128 stands for zero in the data rows.
What is the hidden score of each row? Scores go from 0 to 30, and 15 is about the middle. The score is a weighted sum of the row's numbers plus the product of two more (or one squared), each taken from its middle value.
[ 91  93 132 130  89 141 105 134 146 131 168  89 117 119 144 137 121 141
 113  83 134 114 121 124] 13
[117  98 103 154  95 146 103 129 124 107 105 139 111 138  78 109 123  90
 131 126 129 120 131 137] 16
[124  91 174 119 113 179 132 140 103 130 111 124  90 116 102 123 182 180
 129 129 180 168 156 131] 26
[160 133 139 145 132 106 174 101 129 164 100 132  83 177 126 148  86 136
 143 110 126 139 160 104] 13
[101 114 153 109  99 173  89 140 157 120 113  97 117 117 117 126 161 141
 155 101 148 112 144 124] 21
[164 152 116 188 132 128 144 157 138 136 138 158 121 143 106 108  98 112
 136 129  96 122 120 126] 17
[136 132 129  88 144 120 132 132  95 152 142 141 158  99 146 144 171 166
 120 136 147 130 106 147] 14
[138 115 123 105  95 139 109 107 120 137 114 118 126 120 134 137 137 149
 152  81 137 113 127 142] 15
[132 132 127 112 165 101 124 109 132  99 120 146 139 111 111 115 122 107
 109 151 126 131 141 111] 15
[ 68 181 106 132  94 138 133 147 152 146  70  97 133 179 182 167 109  95
 155 180 115 107 101 142] 18
[131 128 119 106 154 111 128 108 137 137 107 139 128 143 112 129 157 126
 148 145 117 128 142 136] 11
[121 155 145 137 120 148 133 154 143 164  59 135  95 182 108 140 149 119
 175 150 155 110 132 117] 24
[140 125 160 145 120 193 122 178 101  98 142 122 156  80 124  96 180 180
 131 150 137 167 135 163] 19
[121  72 142 123 127 120 118  77 126  96 146 117  95 129  99 113 110 123
 104  99 140 153 176 106] 12
[103 118 150 138 150 120 119 148 194 150 108 121  70 168 106 142 133 108
 137 133 140 100 148  66] 12
[168 129  98 187 135 118 151 143 101 130 146 173 131 141  94 101 106 100
 120 135  95 137 118 139] 11
[ 86 154 105 143 100 137 121 134 163 145  63 104 106 196 134 151 111  86
 174 148 106  95 124 134] 13
[ 85 102 132 121 123 134 103 149 143 124 184 109 141  95 152 131 139 132
  98 117 139 125 106 123] 12
[141 135 102 116 152  94 114 112 142 127 133 147 139 126 115 119 122 107
 131 114 110 101 119 118] 14
[132 146 130 118 120 110 123 119 140 110 159 118 158  84 167 142  71 127
  87  92 133 106 115  95] 20
[119 160 126 141 149 118 137 156 156 160 123 119 126 161 147 138 137 125
 153 151 105 121 117 126] 20
[101  94 146 130 149 114 125 137 153 142 153 131  93 131 114 131 139 115
  95 139 149 127 137  87] 12
[122  89 148 128 140 125 120  85 143  91 134 114 105 132 103 101 121 120
 119 107 123 152 174 106] 14
[104 102 111 122 145 116 117 109 124 104 123 138 128 140  97 105 143  94
 119 162 118 143 139 139] 16
[121 123 160 152 113 186 129 180 109 106 160 109 153  72 145 110 154 170
 106 137 144 161 126 147] 19
[139  90 149 106 162 129 117  54 133  60 132 113 123 121 101  79 127 133
 131 111 103 182 207 123] 20
[ 88 129 107 108 149 115 103 110 142 102 111 124 149 140 107 113 150  89
 136 164 111 119 128 137] 19
[122 133 147 149  96 170 122 167 114 114 132 112 145  99 145 123 121 147
 119 129 145 136 122 134] 16
[101 102 154 112 106 158 116 129 137 128 106 110  96 136 113 135 166 138
 145 125 157 131 148 124] 22
[140 176 129 115 126 119 131 136 134 141 109 121 151 124 164 147 114 133
 139 122 138 106 111 121] 16
[131 138 123  86 134 113 113 122 129 152 141 121 145 116 152 144 155 150
 145 105 138 103 110 139] 15
[134 116 140 142 138 121 139 118 116 113 100 159 105 133  92 118 112 102
 110 158 148 145 151 104] 12
[135 109 134 108 124 133 126 104  94 110 143 126 138 100 135 119 135 149
 112 122 130 152 136 148] 18
[135 115 140 179 137 131 159 139 111 100 105 161  99 139  91 113 100  95
  98 189 129 173 151 111] 11
[121 122 135 111 139 109 124 127 140 152 124 141 100 140 112 145 143 124
 124 128 150 103 126 108] 11
[122 126 124 129 161 112 131 127 134 141 123 140 118 154  99 121 150 113
 138 157 117 133 131 131] 11
[163 144 156 122 141 114 151 107 155 161 117 114  90 151 146 141 115 164
 156  83 134 124 161  99] 17
[116 128 116 126 109 114 117 143 136 130 167 123 144  96 152 143  96 125
  86 104 139 100  93 104] 16
[151 159 117 105 130 112 111 140 127 134 122 142 171  98 136 134 142 141
 136 117 137  94 100 139] 12
[117 110 156 128  96 182 139 148  87 114  86 123 123 116 111 126 165 154
 129 167 168 176 144 153] 18
[142 111 134 174 144 128 162 120 109 108 128 170 100 141  86  99 111 103
 105 159 128 166 156 127] 12
[113 131 122 153  97 143 141 134 133 160  90 114  88 187 127 144 120 114
 159 130 125 125 130 135] 13
[139 164  97 115 113 120 105 170 138 148 135 135 177  94 151 151 124 123
 129 121 133  71  69 132] 13
[147 127 127  99 129 123 129 118 113 143 119 136 136 116 129 135 147 157
 141 111 135 130 131 142] 14
[136 138 106 112 164 101 109 113 134 110 145 144 163 116 123 113 126 106
 126 131 102 110 118 131] 12
[120 160 125 105 132 125 112 173 132 131 151 132 176  78 156 145 142 139
 106 133 140  93  83 129] 15
[125 143  91 131  94 127 121 128 106 124 135 120 161 123 159 139  95 107
 120 129 109 110  86 152] 19
[140 107 165 129 109 174 142 143  95 134 104 125 106 118 110 122 162 177
 140 138 174 167 156 137] 28
[112 152 120 120 115 119 128 148 128 142 113 133 142 133 150 157 106 105
 113 150 140 106  92 122] 13
[141 142 139 136 168 105 166 111 133 141 158 126 125 147 144 130  95 129
 118 130 103 148 149 115] 12
[135 111 154 116 101 166 136 142  81 138  97 135 113 116 111 131 164 154
 127 147 179 154 135 142] 26
[172 118 110 173 141 136 132 162 113 137 156 170 130 127  83  97 143 124
 143 121 103 134 119 152] 9
[118 147 134  93 159 111 131 102 155 119 106 120 132 131 132 131 129 123
 139 139 125 122 144 109] 19
[137 153 108 112 116 126 113 144 122 142 125 137 159 115 141 138 133 129
 136 122 127 102  95 146] 14
[ 83 150 101 137 117 120 123 130 147 128  77 123 117 179 123 140 116  69
 140 172 117 105 119 130] 15
[107 157  86 119 111 116 115 139 125 133 112 125 165 130 152 145 114  94
 134 150 108  97  77 155] 18
[ 99 145 139 150 110 145 147 153 142 149  98 107 107 165 143 143 124 127
 145 153 135 128 129 123] 15
[158 155 139 135 151 108 158 110 137 141 128 124 123 141 141 132 113 146
 146 114 111 143 148 124] 18
[132 135 135 136 142 115 145 101 117  92 109 136 125 126 125 118  83 104
  99 152 132 147 154 103] 17
[ 82  94 127 129 115 130 109 137 150 111 180  99 131 100 142 138 123 128
  80 114 134 120 113 116] 11
[143 150 113  99  97 135 109 139 107 114 116 142 165  76 141 147 111 127
 108 112 165  98  93 127] 15
[126 121 125 126 126 125 129 147 121 143 180 120 144  96 158 135 133 156
 101 107 129 126  98 128] 21
[ 92 143 128 121 132 117 141 130 134 158 103 119 117 172 141 155 139 113
 139 163 136 119 115 125] 11
[149 148 147 142 148 119 164 120 124 140 122 131 106 151 144 132 116 143
 135 135 122 150 150 115] 17
[106  96 153 127 101 173 126 144 104 125 102 122 106 116 109 130 160 144
 117 153 172 156 141 134] 19
[138 105 148 154 144 121 159 134 111 124 112 169  88 135  89 123 115 109
  93 169 156 159 148  92] 10
[141 104 167 111 123 171 150 117  93 138 113 114 103 124 120 125 173 189
 146 126 156 181 169 151] 24
[ 77 138 116 142 106 131 120 141 141 129  93 109 112 166 142 146 131  90
 133 164 136 111 106 130] 14
[147 133 125 177 137 122 160 123 109  95 108 165 124 141  91 105  87  85
 107 173 115 160 148 123] 7
[130 172 126 107 110 133 112 165 137 123 119 131 172  81 150 147 128 133
 126 123 151  94  91 123] 13
[177 169 130 125 173  90 174 117 120 146 132 147 138 126 149 134 104 145
 131 129 119 140 132 113] 16
[106 108 131 114 104 130 114 131 127 126 173 101 139  95 168 143 117 132
  92 107 141 125 102 119] 21
[123 112 136 114 147 129 127 107 113 120 147 117 132 120 135 117 152 148
 122 128 120 153 141 144] 17
[158 125 119 102 143 136 122 113  93 123 150 137 170  93 125 104 172 164
 144 115 117 144 122 172] 18
[152 136 157 142 171 115 157 108 127  94  99 159 111 131  93 105 115 118
 118 172 129 163 180 101] 14
[120 122 111 122 157  82 107 124 175 125 165 142 134 122 117 126 119  97
 103 122 111  97 116  94] 15
[133 111 168 147 123 185 123 176 106 124 151 119 128  88 121 104 179 181
 133 129 145 163 136 148] 21
[130 120 128 112 129 144 119 120 107 109 141 123 158 103 132 104 155 146
 133 128 114 147 130 163] 18
[145 131 144 171 143 125 164 136 106  99 112 154 111 138 113 116  77 101
  86 173 139 162 141  95] 12
[ 96 135 131  89 166 104 124  94 143 107 115 112 141 136 135 126 143 113
 126 165 114 141 146 124] 15
[123 122 138 135 135 120 110 151 182 155 124 127  99 145 106 136 127 117
 141 104 134  78 131  84] 12
[122 149 115  90 109 133 111 145 127 138 123 116 167  98 159 163 127 138
 132 118 144  87  91 134] 12
[170 135  94 181 137 128 128 150 114 139 151 170 143 143  95  97 122 105
 146 130  89 121 106 157] 9
[114 133 161 130 105 183 123 151 129 101 142  86 148  91 164 121 143 171
 127 124 142 153 138 140] 19
[147 155 148 115 174  94 171  92 127 139 138 125 117 145 157 129 116 146
 128 141 113 155 156 115] 20
[122  97 126  98 184 113 117  91 132 141 138 135 120 153  95 105 196 131
 155 138 115 151 147 150] 14
[103 143 124 130 166  75 152 118 172 154 122 133  99 176 140 160  99  90
 109 158 119 111 126  82] 14
[120 132 125 131 112 121 106 143 160 147 117 126 109 138 122 135 119 109
 141 102 139  83 123 103] 16
[144 121 118 122 139 129 124 106  98 107 152 136 158 101 128 104 148 142
 121 124 107 151 127 159] 18
[105 108  90 129  83 165 119 120  64 117 109 124 149 146 117 112 153 112
 146 161 107 153 102 212] 16
[131 145 137 142 143 136 137 134 114  93  94 147 134 120 103 111 114  99
 113 188 134 150 149 117] 20
[103 122 111 131  95 172 110 115 102 110 110  96 145 146 128 105 152 124
 166 139 103 148 130 191] 23
[147 136 131 171 130 128 156 146 103 100  91 181 121 132  95 117  89  87
  98 177 146 140 132  99] 14
[115 158 124 139 150 130 120 163 151 146  91 131 131 163 120 124 172 108
 172 173 106 111 120 146] 16
[182 130 104 192 146 118 139 168 116 141 160 184 127 128  87  93 122 115
 130 125  94 124 113 137] 14
[130 150 110 114 100 123 114 159 113 138 125 137 166  95 149 153 108 131
 115 128 142  86  76 136] 16
[178 163 130 131 148 102 182  94 119 178 102 130 104 182 153 146 108 166
 177 107 103 147 154 135] 20
[156 153 123 109 124 129 130 144 110 133 108 150 153  99 126 136 139 146
 139 134 144 118 108 138] 13
[131 143 156 148 122 174 138 171  97 108 152 116 160  86 150 114 153 164
 116 154 136 163 125 154] 19
[119 139 112 117 101 124 116 140 123 116 117 131 148 106 140 150 103 109
 107 132 144  94  92 118] 11
[111 142 117 121 138  99 122 125 145 126 137 126 147 125 156 141 108 105
 106 138 122 114 108 113] 20
[129 138  92 127 104 116 130 125 109 155 126 135 136 145 146 150 115 118
 138 119 118 106  86 153] 15
[144 145 134 109 156 119 158  96 102 143 128 131 136 138 137 124 150 158
 141 141 112 169 142 159] 19
[111 146 118 115 118 112 119 141 132 142 153 118 153 115 171 152 111 119
 103 123 142  99  85 112] 14
[112 115 136 115 156 137 121 130 131 126 121 125 115 136 110 114 182 138
 146 155 119 149 145 149] 18
[150 118 106 144 122 145 129 109 101  95  79 160 130 139  66  98 120 101
 148 149 111 144 153 162] 17
[135 179 134 114 132 122 124 162 141 137 127 130 164  98 167 149 121 135
 121 138 144  93  96 112] 16
[119 148 137  93 150 105 144  99 115 111 113 127 147 110 150 140 115 128
 105 157 145 144 136 117] 15
[ 78 119 112 112  93 164 122 117  78 121 113 102 154 141 154 127 154 123
 129 172 135 167 108 189] 16
[137 137 156  95 128 121 132 122 150 153  87 123  93 139 127 148 137 147
 144 110 164 105 149  98] 22
[103 120 119 115 110 133 116 140 120 135 176 102 150 102 169 145 125 143
  97 113 132 119  89 140] 17
[141 168 109 106 123 114 121 141 120 149 131 130 166 104 161 155 124 132
 133 115 134  87  80 132] 17
[118  90 117  96 123 153 122 107  93 141 148 117 134 130 121 122 167 148
 141 131 128 156 129 174] 18
[131 145 124 116 144  93 128 135 157 142 108 141 115 134 117 141 118 113
 133 130 141  94 119  93] 13
[ 99 110 115 122 103 140 113 133 126 129 165  99 142 116 155 135 125 134
 115 106 122 122 106 140] 14
[114 129 168 140 124 189 129 151 119  91 144  95 143  95 148 100 159 171
 126 148 134 176 157 145] 27
[138  97 125 120 161 118 105  82 141  93 119 139 121 133  78  95 140 107
 136 120 110 139 166 116] 13
[105  86 121 136  89 141  93 119 155 115 172  98 123 111 131 123 104 119
 111  64 127 102 127 114] 10
[153 153 175 126 161 115 152 117 175 149 124 104  93 148 151 137 113 169
 153  91 137 128 174  78] 16
[139 143 139 125 164  95 165 101 143 148 138 116 118 161 154 133 107 142
 129 126 109 144 153 111] 14
[113 177 105 131 115 130 136 144 115 135  98 122 158 149 164 148 118 114
 143 172 106 122  97 162] 22
[140 100 143 104 154 133 147  89  95 123 140 128 130 129 131 117 166 157
 128 142 120 179 153 159] 13
[172 138 105 172 155 111 132 138 132 125 136 178 125 141  90  95 117  97
 140 125  92 117 128 126] 12
[125 167 166 131 108 187 136 169 104  93 116 108 173  73 157 119 136 161
 127 156 145 158 135 154] 23
[ 89  93 137 112 120 140  99 146 131 121 184 108 138  86 140 131 157 144
  88 124 150 122 105 119] 14
[122 134 135 135 152 120 135 142 136 121 122 146 129 126 112 124 138 112
 113 164 132 130 131 112] 12
[101 170 131 139 104 147 137 162 152 159  80 105 116 173 161 164 128 119
 164 156 127 104 115 127] 15
[108 121 148 113 134 148 105 141 176 127 109  99 107 135 109 129 171 146
 166 121 127 115 154 126] 15
[159 128 137 130 124 117 158  91 122 145 115 127 103 150 138 138 107 149
 140  93 129 144 155 119] 13
[137 129  98 103 148  89 114 107 132 129 146 145 151 120 119 129 120 105
 118 112 107 101 108 129] 12
[140 108 127 108 136 136 135  98  86 108 137 133 147 110 124 111 154 149
 126 136 129 165 135 165] 15
[132  91 164 111 101 161 120 117  98 120 114 132 105 107 103 126 164 156
 118 118 184 152 151 127] 17
[ 96 106 114 145  92 133 101 127 146 102 171 102 135 111 144 124 104 113
 108  92 109 116 109 129] 21
[115 138 107 117  90 135 131 130  96 140 119 121 157 122 163 151 110 125
 113 139 137 118  87 152] 16
[143  82 139 138 130 128 122 107 125 109 137 138  98 122  83 103 132 134
 118 103 131 143 166 118] 13
[169 154 129 129 153 105 156  88 127 139 116 142 118 155 134 125 105 133
 157 105 111 139 161 124] 14
[169 134  97 170 155 112 123 154 138 140 151 170 139 142  93  95 141 113
 154 118  82 109 110 144] 10
[142  74 139 121 139 128 124  76 124  93 132 136 103 128  90  99 126 127
 123 106 123 160 173 126] 10
[110  91 134  89 168 108 107  93 149 131 123 133 103 148  90 119 184 126
 148 128 126 130 154 126] 13
[165 138 135 130 177  83 162  93 143 131 145 145 120 137 135 128 103 135
 126 112  98 139 157 108] 19
[ 88 156 117 140  99 141 129 150 148 164  79  98 108 187 150 160 120 102
 161 158 128 103 108 135] 14
[144 150 137 138 162 102 153 108 153 123 113 129 112 162 128 121 102 121
 139 134  99 139 163 109] 14
[149 130 147 121 135 113 116 153 172 145 111 142 102 124 102 143 131 134
 136 109 156  86 135  77] 9
[152 112 120 120 100 140 128 125  94 158 119 139 119 125 120 141 137 154
 141  92 148 123 118 145] 13
[ 96 145 114 151 116 130 141 137 147 153  90 110  98 192 140 150 129 107
 161 161 101 125 124 144] 20
[131 112 129 158 140 110 151 123 114 115 118 161 109 140 105 119 110  95
  93 158 129 153 140 111] 11
[125 113 159 152 114 172 144 143  98 110 180  92 137  97 162 108 133 177
 107 124 122 178 137 152] 22
[153 114 122 117 129 104 108 117 141 129 135 147 123 115 104 134 111 126
 121  90 144  93 124  97] 6
[ 98 152 106 140 111 142 127 145 131 124  72 127 129 163 117 136 117  87
 144 179 123 125 117 145] 12
[162 144  96 191 152 118 135 159 134 143 161 156 137 148 109  99 121 108
 150 125  71 120 113 146] 16
[131 120 116  75 118 120 108 100 121 143 118 114 144 123 139 146 146 149
 146 103 130 112 119 155] 13
[136 117 119  78 118 116 104 104 126 165 124 134 127 125 130 148 162 146
 148  89 155 100 115 134] 11
[161 137 133 123 133 106 138 103 152 144 126 123 107 142 140 140  93 138
 141  80 128 111 147  94] 13
[ 93  99 121 110 113 125 106 122 126 127 175 100 142 107 153 135 136 136
 102 109 127 125 111 140] 17
[171 134 139 143 144 105 169  97 140 159 132 125  90 166 142 146 100 157
 144  88 114 146 161 110] 18
[ 97 107 105 116  91 125 113 105 131 124 150  91 135 132 159 146  97 119
 117 101 118 119 112 139] 13
[151 101 141 121 154 119 122  66 138  88 130 126 110 125  91  94 117 123
 130  95 122 153 186 106] 21
[120 121 150 151 103 180 123 175 107 111 168 109 160  75 149 112 137 156
 103 132 140 149 115 146] 17
[ 98 102 130 117 118 134 101 148 129 101 193 114 152  70 150 121 124 127
  66 119 143 121 101 113] 15
[136 156 111 119 124 120 110 150 135 128 133 135 157  94 141 137 119 126
 124 122 129  90  96 130] 16
[ 85  99 137 130  94 152 101 140 151 114 171  90 120  97 148 132 124 141
  97 107 148 129 121 111] 14
[126 142 115  96 121 123 114 132 121 141 129 129 160 106 147 150 135 137
 123 126 143 102  95 136] 11
